(in the rows, 128 means zero)
The rows of X fall into 3 groups, and each row is roughly a mix of its group's hidden directions.
X, 106 rows:
[[125 122 148 116 108 156 172 166 117 140]
 [121 120 154 115 115  94  95 105 136 167]
 [122 160 136 144 114 125 106 143 151 180]
 [119 113 140 113 150 119 104  95 119 178]
 [108  95 116  89 125 149  96 112 151 135]
 [131 145 107 124 151 145 150 171 118  90]
 [155 136 139 135 168 129 135  78 117 140]
 [139 102 128 128 140 128 163 129 116  72]
 [135 132  75 154 112 104 143 152 114 135]
 [137 108  93 123 117 152 176 117 144 146]
 [118 127 147  85 128 138  98 102 136 165]
 [159 106 109 166 103 124 135 156 146 109]
 [139 102 119 152 132 121 101  87 165 116]
 [ 77 150 110 119 126 107 123 131 167 129]
 [ 98  95 135 173 104 132 136 134 150 115]
 [118 136  97 116 149  93  83 124 149 124]
 [104 110 128  88 130 136 108  90 118  99]
 [ 77 109 134 135 155 127 107 153 118 150]
 [137  95 158  92 123 159 128 129 161 121]
 [135 117 125 113 112 173 145 149 152  90]
 [133 126 167  78 115 135 116 101 142 131]
 [126  92 104 128 151 108 132 169 159 133]
 [104  79  98 111 136 145 128 127 141 102]
 [110 108 143 160 118  79 138 116 110 148]
 [165  98 135 108  95 155 128 103 131 113]
 [160 135 115 128 171 122 125 155  94 147]
 [157 146 110 158 156 120  97 157 114 142]
 [102 144 141 176 140 129 117 138  89 138]
 [108  82 147 153 106 118 129 130 119 163]
 [107 120 128 109 161 107 112  76 122 125]
 [103 109 144 111 112 103  84 107 137 152]
 [138 116 118 133 132 135  75 150  86 133]
 [ 89 110 139 164 129 121 110  87 123 117]
 [ 71 162 134 130 140 108 123 123 109 132]
 [159 166 135 110 130 132 145 135 148  85]
 [151  87 107 127 150 105 165 133 145 117]
 [158 125 126 146 121 134 149 139 108  72]
 [132 114 131 116 181 173 135 125 115 122]
 [139 173 134 135  80 107 113 139 138 130]
 [112  81 120 153 143 113 156 159 119 125]
 [123 129 102 134  88 104 120 141 161  93]
 [132 143 148 137 118 163 124 183 113 118]
 [143 151 138 142 144 124 156 171 151 157]
 [153 156 118  96 131 105  91 144 150 113]
 [102 129 135 126 105 116 107 131 145 186]
 [136 130 135 145 143  61 124 128 115 137]
 [137 121 116 108 107 150  93 109  86 107]
 [157 131 129 128 158 125 116  69 126 126]
 [117 122 143 105  88 101 153 135 161 108]
 [122 171  98 133 131 172 120 120 110 144]
 [140 124 107 115 168 153 139 161  98 145]
 [148 122 115 133 107 139  96  97  88 102]
 [126 129 146 130 137 165 105 154 157 168]
 [102 129 139 179 100 135 108 117 105 114]
 [118 109 130 109  83 149 101 137 164 122]
 [110  79 116 132 168 122 135 130 116 100]
 [156 117 136 134 153 130 168 132 123  82]
 [143 147 106 103 144 120 107 104 133 177]
 [116 122 120 166 145  98 176 142 124 119]
 [148 158 162 139 133  85 117 124 116 154]
 [132 115 172 104 111 171 123 124 151 133]
 [164 111 131 113 109 152 110 120  81 120]
 [ 90 144 106 142 163 134  94 107 131 144]
 [101 102 122 124 134  99 174 144 153 131]
 [135  69 113 136 150 117 143 156 122 124]
 [144 145 135 100  97 153 122 113 156 166]
 [143 117 121  92 122 158 127 148 164  94]
 [129 129 119 151 171  97 138 115  93 151]
 [102  79 107 122 123 159 142 126 138 105]
 [139 121 137 133 135 162 114 169 156 163]
 [ 90 129 123 149 146 112 132 172  99 138]
 [157 107 150  99 177 130 132 120 137 144]
 [134 131  81 142 113  89 154 120 130 151]
 [151 143 112 122 122 106 123  76 135  94]
 [129 117 146 117  80 162 112 106 151 121]
 [120 120 137 150 130 140 115 154  67 135]
 [113 106  94 115  91 150 136 135 157 104]
 [105 153 154 122 127 135 132  71 112 128]
 [118  74 132 154 142 138 142 159 137 140]
 [ 90 109 130 124 110 114  91 100 124 159]
 [107 144 160 124 117 146 140  73 132 129]
 [130 134 116 154  95 101 106  81 134 118]
 [ 98 129 130 131  80 124  98 141 140  96]
 [125 130  96 142 144  93 116 149 174 123]
 [134 133 195 132 140 131 114 139 119 112]
 [121  90 135 111 147 146 158 166 105 126]
 [157 157  99 141 150 133 159 152 119 103]
 [151 125 150 136 118 121 169 147 141  83]
 [143  82 140 111 123 107 147 143 160 103]
 [133 124 105 135 127 113  64 125 109 116]
 [153  95 102 125 107 125 117 173 144 115]
 [142 119 152 145 149 170 115 151  94 143]
 [119  96 139  82 127 147 141 160 110 142]
 [ 99 135  86 148 109 123 127 170 116 122]
 [135  99 138 157  99 143 118 132  89  99]
 [124 134 138 167 158 132 101  94 128 160]
 [119 113 178 152 129 145 107 118 132 163]
 [ 81 128 139 173 115 124 132 128 158 126]
 [103  94 166 139 140 119 158 141 150 145]
 [ 97  88 145 114 129 121  97 101 131 153]
 [149 178 116 125  99 126 120 160 109 121]
 [ 94 143  99 132 112 127 135 176 132 104]
 [121 106 157 151 151 108 163 126 157 151]
 [117 126  59 128 116 110 132 123 133 133]
 [122 171 151 136 162 160 109 142 143 122]
 [126 190 134 152 126 128 145 150 134 141]]

Here is one row of each group, with its name. Which group are the others in?
[132  88 102 130 133 116 120 175 155 127] -> (61)
[113 112 139 182 115 134 100 121 111 152] -> (73)
[121 152  99 140 124 169 146 109 110 161] -> (94)

[128 131 138 116 135 138 164 138 185 147] -> (61)
[ 86 150 106 113 162 136  99 119 139 144] -> (73)
[123 158 140 107  88 138  97 152 138 152] -> (73)
[109  95 133  73 103 143 123 128 130 121] -> (61)
[131 122 113 175 168 105 136 146 145 138] -> (61)
[151 144 158  99 164 145  97 138 134 115] -> (94)
[135  91 151 148 140 159 158 149 117 150] -> (61)
[ 91 127 119 174 122  95 140 127 123 105] -> (61)
[173 114 128 135 129 142 108  83 151 124] -> (61)
